In the data rows, 128 means zero.
Some points, each followed by its number:
[142  94 155 146 116 166  74 127 131 108 110 101 152 110 172 145] 0
[127 140  90 130 170  73 117 172  89 139 141 161 112 171  90 126] 1
[106 168 143 167  65 161  85 106 131  98 146  51 138 156 120 153] 2
[115 139  70 145 126 107 104 153 120 162  66 106 166 146 110 159] 3
[128 115 178 110 106 160 148 104 201 148  74 136  83 128 149  99] 4
[ 47 143 180 120 149 218 152 111 110 115 146 192  96  85 109 157] 5
[156 103  81 119 114 106 189 134 103 116 175 143 108 142 122 148] 6
[140 123  95 104  64 103 147 148 110 160 160 168 145 132 103 148] 7
[140 117 127  99 158 179 113 108 158 114  37 189 124 172  91 151] 8
[125 132 115  80  99 207  83  78 132 158  84 192 163 160 107 147] 9
[149 132 136 115  88  56 122 130 173 111 165 154 122 124 188  88] 10
[ 99 149 236 110 188  69 169 118  98 128 197  69 126 122  71 107] 11
[132 107 139 108 148 167  67 156 112 128 203 218 145 106  79  98] 12
[173 147 133 108 135  98 115 149 124 109  51 153 129 161 145 127] 13
[183 120 148 149 123 104 154 108  83 126 152  64 126 104 152 127] 14
[ 76 155 115 158 131 184 129  97 130  81  90 244 126 170 101 105] 15
[154  97 165 114 133  72 157 150 123 137 182 161 131  89 134  84] 16
[ 67 161 126 121 170 161 149 157 116  91 160 255 101  92 112  88] 17
[ 66 130 133 141 127 164 121 181 119 129 182 194 104 100  73 138] 18
[193  86 182 134 135 153 114 112 143 129 116  85 101 117 135 119] 19
[189 102 112 124 160  80 129 144 141 118 133 100 114  87 163 149] 20
[193 103 109 113 168 166 190 100  83 128 153  66 108 111 133 117] 21
[154 127 146 157 122  84 112 132 119 145 183 118  84 120 115 123] 22
[118 127 127 114  89 143 109 113 156 148  64 229 117 154 117 155] 23
[107 113 112 115 104 135 139 100 135 152  69 172 128 178 118 172] 24
[123 145 158 136 104  90  87 148 113 115  94 218 145 122 147 144] 25
[103 189 158 148  82 163  69  66 153  94 123  89 118 176 144 137] 26
[149  82 124 163 146 100 142 157 133 143 133 100 109 128 102 122] 27
[ 83 136  89 104 251 120 157  78 159 106  96 191 189  62 151  99] 28
[ 91 155 162 113 156  25 176 115 111 136 178 125 111 110 172 120] 29
[ 96 147  99 134 133 191 145 146 140  86 168 255  92  80  84 136] 30
Which three points above are nearest to each new point by angle? Their numbers follow each, nearest first.
[ 95 191 150 135 101 184  76  38 143  93 105 136 125 186 148 127] -> 26 2 9
[114 140  86 143 111  76 137 147 112 170 132 138 113 175  99 119] -> 1 7 3
[ 52 151 107 155 133 215 133 108 141  89 102 233 121 153  84 118] -> 15 30 17
[133  91 201 144 144 115  60  84 158 106 127 120 180 130 119 132] -> 0 19 26
[106 108 177 128 114  76 120 154 117 120 122 151 138 150 122 169] -> 25 29 24
[198 124  64 127 166 129 199  93  95  87 168  68 141 104 134 122] -> 21 14 6
[ 70 139 110 135 143 203 148  69 115 102 101 255 138 178  90  96] -> 15 17 30
[160 134 137 110 125  54 143 141 164 124 137 137  96 140 182  70] -> 10 16 29
[131 120 178 117 101 158 147 111 202 138  77 155  78 122 137 107] -> 4 23 8
[ 51 168  41  97 191 177 147 136  98 133 100 164 188  91 114 157] -> 28 17 3
[130 136  93 104 163  98 139 115 122 145  79  93  96 174 199 137] -> 13 20 3
[192 116 121 126  76 126 154  74 134 133 140 174 115 100 161 120] -> 10 6 7
[ 57 144  99  72 206 121 155 196 101 149 134 106 163 115 148  94] -> 28 29 1
[124 132  57 142  92 117 118 147 139 140 107 134 164 125  76 194] -> 3 7 24
[110 127  97 129 130  93 144 187 147 118 118 110  93 188 122 121] -> 1 27 3
[159  91 146 132 136 185  82 156 140  87 101  97 137 148 127 133] -> 0 19 8
[123 135 108 108 103 178 105 100 182 122  64 246 104 138 117 162] -> 23 8 9
[129 130  61 103 149 136  90 184 130 185 129  52 110 136 167 112] -> 3 20 27
[140 139  88 127  65 113 107 173 104 134 154 138 142 153 133 123] -> 7 6 1
[141 115 154 129  98 160 165  96 177 136  85 168  71 117 131 136] -> 4 23 8
[129 131  70 109 137 122 103 150  79 146 140  64 152 135 150 190] -> 3 20 14
[ 28 129 191 141 161 112 189  98 115 123 164  82 146 100 110 160] -> 11 29 5
[ 93 135 143 150 112 121 137 180  76 134 143 111 132 121 157 111] -> 29 14 18
